One vector is turned by the same rotation once a tick. Each row is the vector after some number of ticks, and that number follows the row.
The counts run from 0 to 383.
[ -8   0  -1 -18  16  -8   2   7  13  -1 -12  -9  -3   4 -21 -19  -1 -31
  -7  16  -6   3 -12  -8 -14 -17  -3  -4  -2 -10  -7  -8 -11 -25  20  14
   7 -10 -35 -20  13   6  13   9  20 -12  28  15   8 -18 -16  -3  -7  -8
  -3 -34   9 -19  -5  11  -3   7 -14   0  -6  11  -4   0   4  10  -1  -7
 -11 -18  21   6 -23  30  10  18 -34  -2  -5   6  11] => 89
[ 14   8  -4   5   0 -16 -16   0 -10  25 -10 -28  20  10  10  -7 -18  25
 -17   9 -11  -8   8  10  -9  -9  12   2   8 -16 -13  -3   5 -11  13  15
 -10  -4 -12   6 -19  -4  13   5   7  -8   9  19  33 -19   1 -20 -16  41
  -3 -27  34   8 -13  -4 -15  13 -12   6  17  -7   6   1   3  -4  -4   7
 -16  11  26   3  12   4  18  -6 -19 -10  -5  12  -3] => 317
[ 13   2   2 -16   2 -14  -7  -1   1  30  -8 -17  -2   0 -11 -18   9  -6
   9  30  -3   1  -3   5  -9 -46  25   4  -5   7  -6  -2 -10  -4  28   0
   1  -3 -35 -16  -6   1  27  10  14  -7   6  15   5 -25 -13 -14 -13   9
  -5 -29  13  -3  -3 -10 -13   3  -9  -6   6  -4  -4 -15   6  -1  12   5
 -22 -12  24 -10   8  20  13   5 -29  -1   7  13   3] => 162
[ 33 -22  -7  19  -2   5  27  21  -5  21   3  -8  26  29  -1   7  -8  10
 -15   9 -16   1   1  -5  16  -3  12  -2 -11  10  -7  25  -5 -22   5  18
  -6  13  -9   3 -16   9  17 -37 -15   4  -6  18  11 -11   5 -11  11   6
  29 -25  21   6  -8  -1  -3  21 -20  -4 -20  -3 -17  -8  -4   3  13   4
   1 -17   0  -9  18  15   5  -8 -20  -3 -12  -4   5] => 210
[ -7  -3  -1   3  22  -5  12   3  16  -1 -12 -20  19   4   7 -11 -21   2
 -16  -6  -1   7 -11   1 -15  -4  11  -3   0  -6 -28   5  -9 -47  -2   9
 -14  -3 -19   2  10  -3   6 -10   2 -12  30  16  17 -19 -16 -24  -1  -5
  -9 -21  22 -20  -9  -2  -1  25  -2 -10  -4   4   2  19   4  -2   0  -7
 -20  -3  10  18 -10  21  -4 -13 -38 -16 -22  -9  -4] => 215
[  1 -16  12 -16  23   9   5  25 -10 -16 -12 -24   5  32 -19  -4  -7  -2
  -2   2  12  -1  -4   9  -3  -8  -6  10  -6  -8 -26 -14   0  -8  10  13
  -1   2 -17   4  20   9  13  10  -6   8  40  21   5  -9  10   0  -8  17
  10  -6  24 -14  -6  -2   7  20  -3   9  17  24 -25  -5  13  12  17  -6
 -17   3   3  -4  -5  40  14  -5 -20  -7   6 -19 -18] => 246
[  7 -13   3  -2  -1 -20 -11  10   3  15 -18  -2  14  10   1 -24  -3 -16
 -11  15 -12  -3   5 -10   1 -19  44  -9 -11 -12  -5   7   6 -24  10  -6
  -7 -31 -18  -1  -4 -12  15  12  33 -12   0  -3  21  -4 -21 -18 -23   5
   6 -29   4  13 -16   9 -10  29 -10   1  -6  -3  -1   5   8   0  -2   6
 -14  -4   8  17  -8  -5   2  17 -28  -6 -15  15   5] => 9
[  2 -10  17  -1  18   2  13  16  13  -7  -7 -11  -2   6 -15  -6 -13 -18
  -1  -4 -21   1  -6 -12  -2 -27  29  -9 -12  -4 -22  22  -2 -32   2  -6
 -21 -31 -25  -9   6  -7  12  18  23   2  16  -7   9  -5  -9 -12 -15 -14
  -7 -15  -4   0   5   6  -1  33   1  -1  -4   2   0  19  -6 -24  -8   0
 -15 -14  14  15 -26  17   5  11 -28  -5 -34  -2   8] => 140
[  6  -8  -2  16   3   3   6   7 -15   9 -13 -20  35  28   5  -3 -15  -6
 -21  12 -14   0   7  -8  -1  10 -13  -3  -3 -21 -15 -13   7 -39   6   9
 -12 -12 -11   8  -7   1  19 -32  15 -11   8  14  27  -8 -11 -19  -2  13
  16 -13  31   6 -22  10   5  24 -16  -2 -24  12  -1   9   0  12   6  -8
   2  -5   0  19  12  16  -4   5 -23 -14 -15  12  -3] => 150
[  8  -1  11  18  20 -18   4   6  -6  11  -1 -29  24  38   5   9 -16  29
  -5  15 -10  -2  17  14  -2 -10  -7   1  15  -1 -22  13   7  -2   9  18
 -20   7 -10  19 -10   1  20 -17   6  17   3  28  21  -8  16   1 -17  25
   5  -8  24  10  -1  -6   2  14   2   7  10  -7 -20   4  -2   3  12  18
 -10  17   0  11  12   7  19 -13 -20  -4  -2 -10 -16] => 260
[  0 -22   4 -24   9 -14   1  22   1  18  -1  -5 -11   5 -19 -20   9 -12
   5  30  -2  -7 -10   0 -10 -40  19   0 -27  -1 -14  -4  -6  -7   5   9
   2  -3 -36 -11  13  11  40   9  20  12  11   8  -3 -17 -13  -5 -14  13
   7 -12  -1 -15  -3  -8  -5  23  -2  -5 -23  -6  -3 -21  12   7   0  -2
  -9 -17  15  -6   1  14  -4  11 -28  -4 -14  11  12] => 220
[-11   1  13 -16  35  -9 -12  10   2 -10 -19 -26  12   6   0 -16 -14  -6
 -10   6  -2  -1 -27  12 -12 -16   6  -2  13 -14 -24  -2  -5 -27  13   6
  -8  -7 -18  10  11  -4   5  12   8 -15  39   3  18 -14 -13 -21 -13  13
 -12 -10  17 -16   6   0  -7  11  -6  -5  21  12  13   0  10 -11   1  -1
 -22  -2  20   9 -12  31   6 -15 -36 -14 -11  -1  -6] => 32
[  8  -2  -1 -16  -3 -12   9   0   9  28  -5 -11 -13  -1  -5 -17  -9   5
  13  14  -6  -8  12   5 -17 -32  28  -5 -17  14  -7   5 -19 -15   9  16
  -3   2 -37 -17   7  18  34  -1   3  -5   6  16  21 -26  -6 -17  -7   0
  -4 -28  10  -9  -4  -6  -3  24   7   9 -11 -12  -1   6 -17  -3   8  -9
 -14  -6  23   4  11  15   4  15 -25 -10 -10  12  10] => 345
[  3 -16  16  -7   6   4  16  -7   4  15   6 -13 -20  23 -16  -2 -18 -22
   9  20 -16  -2  18   0  -3 -38  10  -9 -24  21 -26   3   3 -10   9  10
  -7 -15 -16 -24   2   3  16   3  28  12  -9 -14   8 -10   9   0   1 -17
   3 -12  10  11  -3   7   9  23   7  12  -7   1 -25  15 -16 -15  11  -2
 -11 -16   0  22   8  25  -4  24 -12  -4 -16  21  19] => 205
[ -1 -14  14  -3  -1   4  11 -15   5  12  -8 -17  -8  12  -7  -7 -24 -14
  -3   8 -20  -2  14 -13  -7 -31  10 -13 -17   4 -27   4  -4 -18   3   3
 -11 -29 -19 -20 -12   2  16  -4  33  -6  -4 -10  16 -17   3 -18   1  -7
  -3 -14  12  17  -9   0   5  25   6   7  -8   3 -13  22 -24 -14   0  -3
 -11 -10  10  26   1  17   7  26 -17  -3 -21  26   9] => 206
[ -7  -2  24   6  28   6  -5  -8  -7 -15 -15 -29  20  34  -3  -1 -20 -16
 -12  10  -2  12 -11  13   1 -20 -15   0  12  -7 -29  -8   5 -14  19  -3
 -12 -13   2   1   7  -9  12 -15   8  -4   0   0  12  -3  -2 -12   3   5
  -1  11  27  10  -7  14  14  13  -8  -3  16  37 -13   6   0  -2  18  -4
 -20  -8  -3  26  11  29  -3 -20 -23 -17  -7  -1  -8] => 231
[ 14 -26   3  -3  -4 -14  -1  12   3  20 -13 -19  12   4   8 -12  -4   3
  -7  20  -4   7 -18  17   4 -46  28   1 -15   6  -8   8   6  -1  13  12
  -3   9  -5  -2 -18  -1  20   2  10   2  -5   1  12   3 -12  -2  11  14
  21 -23  26   2   4  -6 -11  19  -8 -17   2  13 -15 -28  26   3  20  16
 -18 -21  11  -7  23  19  -4 -19 -29   5  -2  11  18] => 160
[ 13 -28   3  12  10 -14  16  27  20   2  -5  -8  35  30  -4   0  -9   7
 -22  22  -3  -8  -6   7  19 -14  21 -15  -9 -12 -15  16   2 -26  -5  -1
 -18  -8 -13  22   5   5   2 -10  18   9  16 -13  11  -8  -8   1  -7  14
  25  -6   2  -1 -13   0   2  33 -11  -6 -18   0 -11   6   4   5  11  -7
  -1   7 -30  10  -5   7 -12 -15 -28  -1 -12   2 -20] => 143
[ -8   2   6  -2  27 -23 -19  11  -8  -2  -5 -18  30  31   3 -12 -11  13
 -19  21 -13 -12 -13  11   1   1 -11  -7  20 -36 -15   6  14 -12  17  11
  -4 -14 -11  14  -2  -1  12  13  26  10  27   7  30  -4  -8   0 -23  28
   8 -13  14   6 -16   8 -10   5  -5   4  17   4   3   3  14  -2  -5  11
 -13  13   6  15 -12  10   5 -10 -24 -10  -6  -1  -6] => 383
[ 20 -24  10  14  16  -3  31  12   1   7  -4 -16  -2  27 -20   2  -1  -1
   0  12   0  20  -2   8  -3 -41  11   8 -16  21 -31  16 -15  -9   5   7
  -9   7 -13  -6  -1   4  24 -23   0  15  -7  14  -8   1  11  -7   3  -1
   6   3  17  -3   6  -7   8  20   2  -1 -16   8 -28  -7  11   7  20  12
 -19 -25   0   4  13  25   1  -5 -28   5  -9  -6   2] => 79
[ -3 -14  -3  12  16 -18   4  -2  10  -1   5 -24  22  23   7  -1 -18   7
 -25  34 -12  -6 -14   6  -1 -10 -18  -4   6 -23 -31   0   1 -32   7   5
 -16 -11 -11  11 -13  -3  -4 -22  26   5  14 -14  12 -11  -3  -1  -3  11
  14  -5  13  -1 -11   7  -6  15 -11 -12 -20   7  -4  14   9  13   3   4
  -4   8 -12  21  -1   9  -6  -5 -33 -11 -24  16  -9] => 18
[  9 -28   4   4  -4  -7  -2   9   1  14 -11 -28  16   5  24 -17 -13   7
 -14  10   0   6 -24  17   9 -32  19   0  -3  -4 -14  13   6 -15   6  19
  -8   2   4  14 -13  -2  17 -16  -1   0  -5  -5  20   8 -14 -15  16  13
  21 -13  33   2   3  -4  -4  25  -8 -16  11  10  -6 -16  22   1  13  13
  -9 -19   5  -3  20  15  -9 -24 -30  -4  -5   5   6] => 159
[ 16  -7  -1  -4   9   7  31  16  10  17   9  -8  -7   7 -16   2  -5  -8
  -1  13 -16   3  -4  -8  -2 -26  12  -8 -15  22 -13  24 -18 -15  14  21
   1  10 -35 -17  -6   9  15 -11  -4   5  13  19   4 -19  11   1  12 -15
   8 -30  16  -8   7   0  -2   8 -13  -6 -19 -12 -21  -9 -10   0   2   8
 -11 -25  19 -12   1  31  20   4 -30   1 -23  -6  17] => 212
[  7  10   4  -2  15 -13   3   7   3  12  13 -12   1  29 -19   3 -11   5
  -4  40 -28 -22  11  -2  -3 -21 -18  -9   3  -7 -16   9   0  -1  31  16
 -11  -6 -25 -10 -20   3   3   5  23  21  14   7   9 -14  16  17 -10  13
   2 -17   7  16   3   5  -8 -14  -6   5   9  -8 -14   7  -8 -10   2  25
   0   9   8   5  -5  26  37   7 -14  -1 -15   6  -1] => 45
[-11   1   6  15  21 -15   6   0  13   0  -4 -14  18  18   4  -4 -15  -7
 -23  27 -20  -4 -22  -3  -4 -14 -15 -11   5 -24 -20   1   5 -39  11   6
 -15 -24 -16   4 -11 -10  -3 -11  31   0  12 -11  18  -6 -10   0  -2   2
   9 -11  12   5 -12  13  -5  11 -12 -12 -15   5   5  21   3  -4  -9   7
  -1 -12   0  25 -17   9   2   1 -30 -13 -34  14  -2] => 17
[  1 -25  24 -12   1   2  15  11  14  -5 -22 -17   1  19 -12 -14  -8 -16
   2   1   2   6  -5  12   6 -35  41  -8 -17  27 -10  15   3  -6   6   7
  -1  -5 -14   0  13   4  28  13   0   5   3   6   5   4  -6  -7  -1 -13
   6 -19  14  -8  11   2  15  34   4   3   8  15 -23 -11   7  -3  20  -6
 -18 -19  -4   8   9  24 -15 -10 -30  -3   1  -2   7] => 6
[  8 -16  13   9  -1  16 -14  16 -18  -3 -11 -10  31  42  -1   6 -17 -10
 -23   8 -23 -12  -4  -6  22  -3   3   1   7 -14  -8  11  25  -3  24  11
  -7 -13   2  14 -15  -2  13   2   8   1   7   2  17  11  12   1  -9  14
  28 -17  23  21  -7  21  -1  18 -22  12  30  23 -22  -6   4 -11   4   6
   5  -2  -2   7   7  21  14  -7  -5  -8  -7   2  -2] => 42
[  5 -14   3   6  10  -6  15  17   1  -5 -20  -9  33  24   2  -4 -12  -2
 -20  -3  -3   0  12  -8   3  20   7 -12  -7 -19 -16   5   4 -46  -6  10
 -16 -17 -11   8   9  -5   4  -8  11 -10  30  16  24  -6  -7 -14 -17   2
   9 -25  18  -7 -14   2   3  23  -4  10  -7   5  -4  20   2   7   6 -11
 -15   4   1  24 -14  11   1  10 -30   2 -12 -10  -9] => 274
[ 10  -7  15  10   8   5   7   1   6   2  -6 -26 -11  11  -4  -3 -24   6
   1  -9 -17 -12   5  -1  -4 -29  30 -12  -5  -4 -31  18  -1 -23  -2  -3
 -22 -25 -13  -8 -11  -2   0  24  11  -6   3 -11  17 -17   3 -23 -15  10
 -13  -8   8  13   3  -9  -4  39  -2   2  14  -4   2  23 -13 -40  -3   6
 -11   0  15  16  -9  11  15   4 -15 -16 -21  10   8] => 265
[  9 -15   7   7   8  -4  10  36  -3   4  -6   8  30  19  -3 -14   0  -9
 -16  -2 -20   5  -9 -15  19  -6  27 -10  -4   9   3  27  15 -18   7  20
  -6  -2 -16   8  -6  -4  32  -4  -4  13   0  25  21  15  -9  -3  -8   1
  12 -34  17   2   5   2   1  34 -12  -9  -8  -1 -11 -20  19   2  -5  15
  -6 -16  12  -9   6   9   5  -6 -30   0 -14 -13  22] => 350
[ 20  -9 -10  18   0  10  -3   7 -15  14  -3 -23  32  13  18  -3 -11  10
 -30   9 -12   1 -13  -4   5  -6   6   8   1 -17 -15   1  -6 -32   7   3
  -8  -4   3  11 -17  -2  12 -28 -10 -22  14  14  17 -21  -4 -31   0  34
  19 -21  37   0  -8  -3  -7  23 -26 -10   6  10   3  -5  11   1   4 -10
  -3 -13  13 -10  23  13   5 -14 -19 -20  -6   7  -2] => 26
[ -1  -5  12 -28   4 -12 -22   5 -10  12  -3  -8  -9  24 -23 -16  -1 -21
   7  35  -8 -20   4   0  -6 -34   9   1 -15  -9  -7  -9  -4   7  29   4
   4 -14 -29 -11   3  15  27  30  26   2  17   0   4 -24   2   1 -28  18
  -2 -19   0  11 -13  -2  -6  12  -6  14  20   5  -7  -7  -7 -11  -2   3
  -9   7   7  -3  -3  20  11  23 -17 -15   0  26  -4] => 38
[ 13  -1  -8 -10   2 -20  -5  11  -5  17   3  -5  13  22  -5  -3  -4  11
 -10  28  -6 -22  25  -4  -7   8 -12  -7  -4 -31 -11  -6   3 -12   8  27
   2  -4 -27  -1 -12  14   5  11  21  11  32  13  24 -20   4  12 -22  24
  13 -27   5   5 -22   6 -19   1  -7  13  -1 -13 -13   6  -1   4  -5   3
  -8  15  17   3  -7  23  22  21 -12   4  -3   8  -3] => 119
[-13  -9  17 -21  24  -5  10   8   5   9   7  -4 -16  16 -18 -10  -3 -22
   9  16 -16 -14   6 -11 -17 -25  -3 -13 -14  -6 -25   2 -10 -21   2  15
 -18 -17 -36  -7  17  25  29   3  18  18  17 -10   5 -13   0   7 -13  -2
   4  -4  -6  -9  -4  -5  11  26   3   3 -25  -7  -9   4 -12  -6  -5  -4
   2  -8  10   6  -8  28  -5  15 -22  -9 -32  14  17] => 279
